In the rows, 100 means zero.
One hidden turn or mirror swaps the rows below in pairs. Which row is each named row swapped with?
Rero: 103	103	80	97	107	105	84	102	89	106	98	111	114	97	116	119	108
levo: 90	96	99	89	103	108	83	98	110	87	103	112	99	88	108	132	85
sonuv: 81	89	93	100	97	119	100	92	87	99	107	109	109	104	87	117	116
tokos: 90	100	91	74	80	111	93	101	104	100	106	95	103	110	107	122	82
demob: 85	87	83	103	91	120	94	103	99	101	87	107	115	129	85	124	93
fus: 86	95	94	79	103	117	104	95	91	99	111	108	109	94	98	119	112
Dubir: 86	98	101	84	110	115	105	94	110	106	106	88	109	104	89	107	104
mumob: 101	108	79	97	105	108	91	89	96	106	104	115	113	92	119	125	100
mor: 107	106	86	100	105	90	102	97	123	95	79	111	107	111	98	109	98
pura: 77	98	89	87	91	105	91	108	107	95	89	112	96	87	109	115	98
kune: 95	95	108	83	86	100	102	90	115	100	107	89	121	112	90	109	102
Zok: 87	86	89	111	88	93	86	100	110	106	87	104	135	115	102	116	92
sis: 102	103	73	103	103	115	87	95	90	103	96	113	113	93	113	125	105
sisun: 94	82	96	117	100	97	84	92	114	95	92	109	120	115	87	126	80
Taga: 85	89	86	100	88	121	97	102	102	93	92	107	121	129	88	135	98
ridu: 86	90	87	94	93	124	92	101	105	91	88	111	118	128	89	134	95
vakul: 89	74	93	118	102	97	93	97	107	90	91	112	115	115	85	127	90
kebat: 107	101	85	104	97	93	101	88	124	101	79	114	111	113	88	109	95
bif: 89	74	89	117	105	103	90	96	108	100	93	106	118	113	88	123	79
nibof: 107	101	74	103	96	109	90	95	91	97	106	107	118	96	115	126	109
vusof: 85	98	90	83	82	107	100	97	104	100	109	91	94	111	101	122	80
vik: 96	85	98	93	92	96	107	87	109	105	100	98	125	119	78	107	100
dokod: 98	84	90	89	84	108	98	85	92	96	107	112	125	106	81	115	110
rafif: 85	78	94	114	102	97	99	99	118	95	90	100	112	113	85	124	81
Fur: 94	89	98	79	96	109	90	102	114	84	100	109	105	89	108	131	83
Ril: 94	86	98	95	93	95	103	87	105	107	104	91	127	115	82	104	102
sudim: 105	103	75	104	105	97	91	93	91	101	102	116	114	97	118	121	100
dufeb: 91	92	103	84	101	99	92	102	112	87	108	102	103	92	113	131	86
koz: 86	95	95	80	100	117	103	96	94	95	105	108	108	93	93	116	118
berog: 109	108	85	99	107	93	103	91	125	99	82	109	111	110	90	110	97
topet: 86	95	89	84	83	106	92	92	103	101	109	93	97	114	101	121	74
rodu: 106	107	75	101	105	101	93	88	92	102	105	117	114	92	110	124	100
puvi: 89	88	95	87	94	106	92	102	104	84	107	110	112	88	111	138	88
bebi: 112	102	85	97	92	92	96	92	126	102	80	100	109	109	94	105	92
sapug: 111	98	87	98	96	88	93	99	117	103	79	107	107	111	91	101	100
dof: 108	101	84	104	97	97	103	96	125	97	84	97	101	110	91	105	100

sis pairs with -> bebi
rodu pairs with -> berog
demob pairs with -> tokos
Ril pairs with -> koz

One hidden turn or mirror swaps the rows below in pairs. Which row is each named row swapped with?
kono: 113	129	92	122	114	85	95	98	77	112	101	123	85	90	89	102	104	123	117
rufis: 98	111	107	126	111	105	102	101	76	116	97	109	108	107	86	127	117	125	127
kani: 90	115	108	119	95	76	106	105	90	101	86	116	94	89	82	111	134	110	109
Nepu: 101	113	101	124	111	103	105	106	76	117	92	112	108	107	87	130	113	129	131
neni: 106	119	95	112	94	103	103	107	93	121	78	117	101	82	118	136	124	101	116
Bifi: 107	113	86	105	106	106	107	117	89	120	83	113	97	82	111	135	126	103	117
Zug: 96	111	107	111	110	101	103	77	80	96	105	125	90	95	110	122	108	94	103
dakud: 99	124	110	115	92	77	108	109	90	101	82	122	99	80	91	107	128	119	109
puze: 112	107	122	119	112	104	106	103	97	99	98	119	80	85	88	109	118	102	132
sifud: 105	126	93	129	111	88	103	97	70	108	110	120	84	88	83	108	104	118	117
pova: 103	123	106	115	93	80	103	115	95	110	86	117	99	77	90	111	130	119	110
dig: 107	115	84	106	99	107	109	107	92	120	82	113	102	82	114	136	122	101	118
sof: 95	111	104	110	106	100	105	75	78	92	104	124	96	92	110	122	113	88	110
zulum: 107	115	85	104	105	103	109	110	91	116	81	117	103	86	113	138	125	102	111
Bugi: 103	107	130	118	108	105	103	96	99	97	104	116	92	90	93	111	119	103	129
vuz: 97	110	107	124	114	103	101	108	76	115	92	114	107	104	86	127	118	123	133
zita: 108	110	125	124	102	110	106	107	98	95	95	117	89	86	94	114	114	105	133
bonil: 95	119	109	107	100	98	101	78	79	93	101	124	93	88	113	115	113	92	109
nuliv: 93	118	98	102	105	97	109	76	79	94	105	121	96	89	110	116	112	91	109
Notuv: 98	119	108	113	100	71	109	110	88	97	97	123	92	84	86	110	133	118	110
gopov: 101	117	106	106	114	93	106	73	78	97	105	127	91	92	107	118	114	94	108
lopav: 103	114	102	120	115	102	106	107	76	116	95	114	106	110	94	124	122	132	130
kunav: 111	114	89	110	100	107	106	111	85	120	84	114	102	82	108	142	121	105	112
gebi: 96	114	115	124	87	79	109	107	91	107	82	118	94	84	89	114	132	116	107
sapo: 102	119	110	110	93	83	109	117	89	102	87	119	97	86	84	114	135	121	105
nik: 110	116	85	106	99	99	104	110	88	116	79	122	102	81	117	136	123	104	112
tet: 110	117	85	104	101	105	101	114	88	119	80	114	102	81	108	132	124	102	114
pupop: 95	111	104	126	112	105	105	101	75	119	95	111	105	102	83	131	110	120	132
ruvuz: 109	115	89	105	102	106	108	110	86	120	78	112	101	84	108	140	119	103	117
sama: 97	119	102	105	110	95	108	76	78	93	101	122	91	94	108	113	112	89	104
kep: 98	112	102	110	113	94	101	71	80	97	104	125	93	90	108	116	114	93	102
Dar: 93	114	101	106	112	100	103	76	79	92	102	122	93	90	105	111	117	86	110
Fove: 111	126	98	119	121	84	98	90	76	108	100	127	90	100	98	102	112	126	123
muf: 93	113	101	106	110	94	107	81	76	94	107	121	91	91	105	112	119	88	104
zem: 112	130	90	119	114	89	99	98	78	108	103	123	89	98	90	104	106	127	108
vir: 112	129	91	127	112	89	97	101	79	105	107	125	84	93	87	103	107	119	114
Kunen: 111	128	91	126	113	87	101	92	76	106	107	122	87	93	86	106	102	120	116
tabuz: 115	111	127	114	105	101	99	106	96	97	96	120	83	87	100	111	110	109	127
zaluf: 110	104	118	120	109	109	107	112	99	100	103	117	83	88	92	119	125	109	134
lok: 105	128	105	100	118	106	99	100	89	113	109	120	91	98	104	116	109	132	128
temub: 83	122	93	130	100	96	114	93	84	125	103	113	92	88	81	122	117	115	114
gumu: 97	116	101	105	114	97	108	80	78	95	104	121	93	88	109	121	109	87	107
Lasor: 105	115	89	109	105	100	103	111	86	125	76	118	99	83	112	141	119	108	107
voza: 113	109	118	113	107	106	95	114	101	93	97	116	80	90	94	111	115	109	130
nuze: 100	112	98	133	102	107	101	108	73	116	101	109	102	92	83	131	111	121	124
sinu: 110	111	89	107	105	105	101	107	90	121	81	114	104	80	111	141	120	106	109

puze pairs with -> sapo
zaluf pairs with -> Notuv
lok pairs with -> temub
sifud pairs with -> lopav
dakud pairs with -> zita

